In the data rows, the value 50 means zero.
Here are some points, one per row:
[61. 54. 61. 64. 46. 39. 45. 44. 57. 50. 50. 52. 37. 49. 54. 50. 55. 56. 44.
 42. 56. 56. 21. 50. 60. 54. 46. 41. 52. 53. 55. 52.]
[59. 49. 55. 55. 50. 39. 52. 20. 47. 50. 51. 56. 44. 57. 49. 43. 55. 53. 38.
 51. 55. 53. 46. 54. 59. 56. 46. 58. 58. 40. 51. 51.]
[48. 42. 43. 49. 43. 54.  1. 49. 41. 69. 49. 47. 54. 41. 60. 57. 65. 47. 45.
 51. 44. 52. 46. 53. 42. 62. 43. 54. 38. 63. 45. 40.]
[42. 48. 60. 41. 36. 57. 61. 47. 40. 49. 38. 45. 58. 50. 40. 56. 50. 39. 44.
 43. 46. 52. 53. 50. 50. 65. 55. 54. 40. 61. 39. 44.]
[39. 46. 56. 53. 49. 53. 59. 52. 42. 68. 39. 51. 53. 46. 45. 62. 43. 47. 48.
 48. 45. 60. 51. 47. 50. 58. 48. 65. 38. 65. 48. 44.]
[43. 46. 42. 54. 50. 48. 63. 52. 42. 52. 48. 42. 49. 48. 47. 56. 41. 46. 51.
 55. 48. 46. 53. 57. 46. 64. 39. 51. 49. 64. 47. 49.]
[42. 54. 42. 53. 60. 46. 60. 53. 44. 54. 49. 45. 48. 40. 55. 56. 42. 48. 55.
 45. 54. 36. 58. 48. 48. 45.  6. 60. 41. 57. 43. 44.]
[56. 51. 46. 60. 61. 51. 57. 50. 42. 52. 54. 40. 53. 49. 62. 58. 45. 47. 48.
 36. 56. 54. 52. 48. 42. 56. 49. 57. 37. 57. 44. 45.]
[67. 56. 62. 52. 57. 49. 51. 54. 51. 48. 46. 62. 42. 44. 44. 43. 62. 55. 53.
 58. 44. 61. 48. 47.  0. 45. 52. 65. 56. 49. 54. 50.]
[64. 49. 57. 54. 58. 51. 60. 58. 50. 49. 51. 49. 47. 52. 35. 42. 58.  0. 52.
 44. 54. 45. 40. 52. 49. 41. 48. 53. 58. 54. 58. 49.]
[67. 64. 72. 62. 56. 43. 60. 56. 44. 59. 47. 48. 58. 50. 52. 42. 55. 65. 50.
 51. 53. 55. 53. 53. 53. 52. 46. 59. 80. 59. 62. 50.]
[70. 61. 37. 58. 49. 45. 57. 50. 53. 56. 39. 99. 60. 48. 43. 56. 49. 46. 49.
 37. 47. 59. 55. 58. 39. 66. 43.  3. 57. 50. 50. 48.]
[50. 52. 46. 70. 59. 45. 64. 21. 49. 53. 55. 37. 61. 62. 35. 52. 46. 53. 61.
 54. 52. 40. 56. 51. 38. 75. 58. 56. 43. 64. 45. 46.]
[54. 77. 46. 48. 58. 50. 61. 53. 51. 63. 38. 35. 63. 65. 56. 59. 55. 51. 54.
 38. 51. 47. 48. 46. 49. 54. 64. 55. 56. 45. 33. 39.]
[54. 53. 28. 61. 43. 39. 57. 49. 43. 63. 50. 43. 64. 42. 55. 42. 60. 53. 50.
 36. 54. 37. 57. 58. 50. 56. 61. 61. 58. 63. 45. 49.]
[53.  0. 43. 41. 62. 40. 59. 53. 52. 48. 37. 42. 68. 53. 67. 58. 57. 41. 61.
 45. 56. 74. 52. 42. 51. 59. 60. 49. 69. 49. 44. 43.]
[52. 42. 57. 40. 48. 53. 55. 50. 89. 48. 44. 43. 40. 48. 55. 50. 56. 53. 13.
 51. 49. 47. 99. 57. 49. 49. 48. 45. 41. 55. 46. 47.]
[43. 53. 55. 44. 63. 56. 53. 28. 47. 44. 51. 64. 46.  0. 50. 56. 50. 46. 45.
 52. 48. 38. 47. 55. 61. 63. 60. 56. 62. 38. 54. 55.]
[65. 51. 54. 43. 64. 44. 51. 64. 43. 60. 54. 56. 37. 51. 68. 49. 31. 46. 77.
 61. 52. 47. 57. 59. 60. 63. 50. 43. 43. 39. 43. 56.]
[50. 49. 55. 46. 48. 45. 50. 50. 48. 61. 48. 57. 58. 54. 51. 43. 56. 52. 42.
 48. 65. 45. 48.  3. 51. 55. 51. 47. 39. 41. 37. 99.]
[47. 40. 63. 58. 28. 47. 45. 67. 50. 45. 50. 64. 50. 45. 39. 48. 56. 64. 99.
 41. 50. 37. 58. 58. 54. 45. 56. 57. 45. 32. 35. 51.]
[52. 44. 51. 46. 54. 52. 48. 48. 49. 33. 49. 62. 52. 60. 56. 47. 50. 51. 37.
 50. 49. 35. 46. 57. 49. 35. 55. 59. 50. 34. 24. 46.]
[54. 37. 67. 52. 57. 53. 35. 54. 45. 51. 49. 53. 67. 65. 42. 51. 57. 58. 39.
 49. 41. 37. 39. 53. 59. 45.  4. 45. 52. 37. 51. 47.]
[51. 41. 44. 44. 56. 51. 46. 54. 46. 41. 44. 61. 50. 57. 32. 53. 48. 51. 40.
 45. 46. 40. 47. 47. 52. 38. 58. 49. 44. 38. 42. 47.]
[49. 40. 48. 77. 62. 62. 43. 54. 50. 42. 52. 57. 54. 55. 53. 54. 43. 61. 39.
 50. 99. 50. 46. 58. 50. 39. 59. 48. 41. 39. 56. 44.]
[39. 49. 54. 40. 57. 48. 42. 60. 57. 35. 53. 93. 56. 64. 52. 49. 46. 58. 51.
 57. 47. 37. 43. 49. 62. 39. 64. 59. 46. 99. 58. 53.]
[41. 43. 48. 40. 56. 53. 46. 61. 50. 56. 99. 49. 57. 59. 40. 59. 51. 52. 42.
 45. 46. 51. 52. 59. 46. 50. 57. 55. 52. 43. 49. 66.]
[42. 52. 58. 46. 65. 60. 41. 53. 44. 46. 51. 49. 51. 55. 44. 57. 44. 57. 41.
 46. 53. 44. 43. 67. 50. 47. 64. 41. 53. 45. 43. 53.]
[39. 42. 58. 46. 55. 57. 48. 51. 48. 68. 43. 62. 38. 57. 46. 63. 40. 62. 38.
 47. 43. 52. 44. 59. 55. 44. 66. 58. 53. 34. 53. 53.]
[79. 35. 48. 39. 47. 59. 42. 62. 41. 59. 43. 48. 31. 66. 46. 53. 40. 56. 56.
 50. 49. 33. 45. 53. 52. 49. 65. 48. 44. 44. 65. 50.]
[39. 41. 44. 42. 66. 56. 48. 68. 46. 56. 51. 49. 45. 47. 33. 59. 42. 59. 40.
 47. 47. 45. 41. 54. 48. 54. 56. 40. 49. 41. 58. 52.]
[42. 43. 45. 40. 60. 58. 44. 53. 48. 57. 49. 50. 48. 55. 40.  0. 35. 57. 42.
 42. 50. 51. 44. 67. 53. 55. 50. 54. 53. 47. 48. 54.]
[45. 45. 41. 60. 38. 44. 43. 47. 46. 49. 47. 45. 44. 52. 60. 49. 48. 50. 45.
 45. 46. 64. 54. 59. 56. 58. 45. 55. 45. 61. 41. 46.]
[67. 57. 52. 59. 62. 52. 54. 57. 46. 41. 47. 48. 37. 47. 37. 48. 62. 55. 51.
 38. 50. 58. 52. 49. 68. 60. 51. 50. 44. 52. 51. 48.]
[49. 46. 42. 59. 45. 51. 46. 51. 52. 60. 42. 36. 45. 43. 48. 54. 49. 47. 51.
 45. 50. 44. 58. 60. 47. 44. 45. 46. 43. 62. 67. 79.]
[49. 52. 47. 52. 42. 52. 46. 55. 99. 59. 45. 46. 48. 51. 46. 53. 42. 46. 58.
 48. 51. 45. 35. 46. 50. 65. 46. 64. 57. 40. 52. 40.]
[51. 48. 63. 48. 37. 38. 46. 50. 46. 49. 49. 43. 48. 44. 59. 52.  9. 48. 45.
 50. 51. 52. 52. 54. 36. 51. 43. 52. 47. 60. 42. 46.]
[62. 53. 47. 48. 50. 36. 54. 49. 45. 63. 48. 52. 40. 49. 35. 55. 60. 50. 49.
 98. 64. 49. 49. 56. 61. 44. 47. 53. 67. 51. 35. 56.]
[42. 47. 53. 51. 36. 42. 39. 46. 51. 62. 54. 35. 53. 43. 49. 55. 53. 46. 47.
 47. 50. 45. 48. 61. 40. 44. 51. 30. 54. 63. 37. 48.]
[50. 66. 41. 50. 49. 64. 46. 56. 58. 32. 42. 37. 57. 52. 61. 60. 49. 47. 57.
 51. 39. 64. 49. 68. 49. 55. 45. 54. 64. 49. 50. 98.]
[44. 42. 44. 50. 46. 50. 40. 46. 43. 48. 53. 40. 39. 41. 42. 53. 38. 53. 51.
 36. 60. 42. 60. 18. 42. 37. 46. 47. 90. 67. 41. 43.]
[60. 62. 54. 48. 59. 33. 43. 51. 52. 58. 53. 61. 33. 41. 49. 50. 60. 29. 49.
 48. 60. 69. 48. 50. 55. 38. 54. 63. 40. 55. 38. 52.]
[61. 73. 56. 33. 48. 51. 40. 50. 52. 47. 42. 32. 62. 52. 49. 56. 44. 49. 51.
 37. 55. 50. 50. 48. 54. 48. 57. 51. 53. 51. 63. 46.]
[59. 66. 35. 32. 42. 53. 39. 55. 53. 35. 53. 40. 60. 56. 39. 59. 40. 48. 53.
 51. 53. 60. 55. 44. 56. 54. 43. 56. 59. 46. 48. 44.]
[55. 64. 41. 37. 53. 61. 41. 52. 53. 44. 45. 46. 63. 47. 44. 60. 41. 54. 54.
 62. 58. 68. 51. 45. 52. 48. 40. 54. 56. 49. 58. 44.]
[66. 51. 60. 55. 38. 49. 50. 57. 43. 35. 58. 58. 43. 39. 48. 43. 62. 55. 53.
 43. 53. 67. 52. 58. 55. 34. 46. 48. 54. 53. 31. 49.]
[55. 52. 47. 28. 60. 63. 42.  0. 60. 52. 56. 50. 53. 57. 49. 50. 50. 52. 92.
 48. 55. 57. 54. 54. 50. 38. 44. 43. 42. 52. 54. 50.]
[50. 43. 36. 36. 37. 50. 90. 46. 55. 50. 54. 39. 47. 39. 52. 52. 48. 70. 43.
 47. 47. 54. 11. 52. 43. 27. 43. 44. 39. 60. 42. 48.]
[49. 43. 28. 46. 34. 45. 51. 55. 43. 36. 41. 33. 47. 50. 38. 47. 57. 51. 48.
 59. 54. 52. 55. 59. 44. 49. 49. 51. 38. 55. 55. 48.]
[50. 37. 50. 58. 42. 59. 57. 37. 47. 49. 46. 43. 37. 57. 60. 64. 52. 50. 49.
 37. 36. 45. 57. 59. 47. 38. 47. 61. 50. 57. 61. 61.]
[70. 47. 53. 51. 60. 44. 65. 55. 51. 52. 57. 54. 48. 47. 40. 52. 72. 63. 49.
 55. 36. 54. 55. 44. 61. 50. 43. 55. 49. 48. 57. 43.]
Along one direction, these points spread out more than along any other. Take the direction at right angles to it along which they spread out most. Go by this last direction. Where along it does each point below lie, from 0 to 99? 50 is the average, and the first point above lies past it. One standard deviation of the points above along it is 16.
[48. 59. 35. 36. 24. 60. 49. 47. 48. 57. 42. 55. 60. 54. 60. 47. 57. 45. 44.
 48. 54. 51. 52. 44. 50. 52. 51. 60. 48. 32. 64. 37.] 48
[14. 52. 50. 34. 52. 59. 58. 59. 53. 60. 37. 54. 62. 43. 61. 43. 58. 47. 58.
 60. 52. 66. 53. 50. 50. 50. 48. 54. 50. 45. 59. 46.] 44
[46. 53. 53. 57. 42. 99. 55. 55. 48. 53. 53. 46. 41. 51. 60. 40. 60. 49. 53.
 61. 46. 54. 51. 32. 55. 53. 52. 35. 50. 63. 44. 38.] 49
[53. 51. 57. 38. 34. 43. 61. 54. 45. 48. 82. 61. 43. 47. 59. 46. 55. 50. 48.
 48. 58. 48. 50. 44. 53. 65. 47. 44. 52. 45. 70. 42.] 57
[54. 52. 68. 33. 47. 47. 61. 52. 43. 30. 50. 49. 46. 53. 64. 51. 63. 50. 48.
 62. 55. 32. 46. 52. 51. 68. 48. 43. 46. 46. 61. 47.] 54
[40. 60. 35. 62. 47. 50. 56. 50. 50. 55. 57. 56. 57. 62. 80. 47. 50. 43. 49.
 57. 37. 40. 53. 50. 48. 33. 52. 44. 59. 38. 52. 42.] 47
[44. 54. 69. 54. 45. 41. 48. 50. 52. 45. 48. 34. 71. 44. 52. 43. 54. 48. 50.
 57. 45. 46. 51. 46. 50. 36. 65. 31. 36. 45. 54. 43.] 46
[36. 56. 47. 58. 53. 39. 50. 51. 52. 53. 51. 43. 45. 50. 53. 43. 47. 51. 57.
 51. 42. 52. 60. 35. 57. 25. 51. 38. 40. 45. 64. 44.] 47
[ 0. 61. 58. 52. 53. 35. 50. 47. 43. 41. 45. 57. 27. 72. 42. 49. 66. 48. 54.
 48. 57. 51. 47. 49. 47. 61. 47. 41. 60. 37. 57. 49.] 44
[50. 52. 40. 54. 69. 37. 36. 52. 50. 26. 48. 50. 39. 44. 64. 41. 62. 57. 48.
 52. 40. 34. 43. 34. 45. 64. 54. 51. 43. 40. 60. 46.] 50
[47. 48. 54. 69. 53. 44. 42. 51. 60. 43. 58. 34. 52. 51. 59. 41. 43. 50. 56.
 68. 28. 49. 43. 40. 55. 48. 62. 31. 51. 50. 50. 49.] 49
[43. 48. 49. 78. 37. 55. 50. 44. 49. 41. 54. 58. 67. 48. 44. 46. 41. 44. 49.
 67. 38. 53. 58. 41. 55. 41. 57. 56. 42. 35. 63. 51.] 47
[47. 53. 47. 56. 41. 44. 42. 42. 44. 39. 55. 55. 45. 53. 52. 48. 26. 46. 47.
 60. 28. 65. 54. 29. 59. 46. 55. 47. 37. 34. 56. 48.] 45
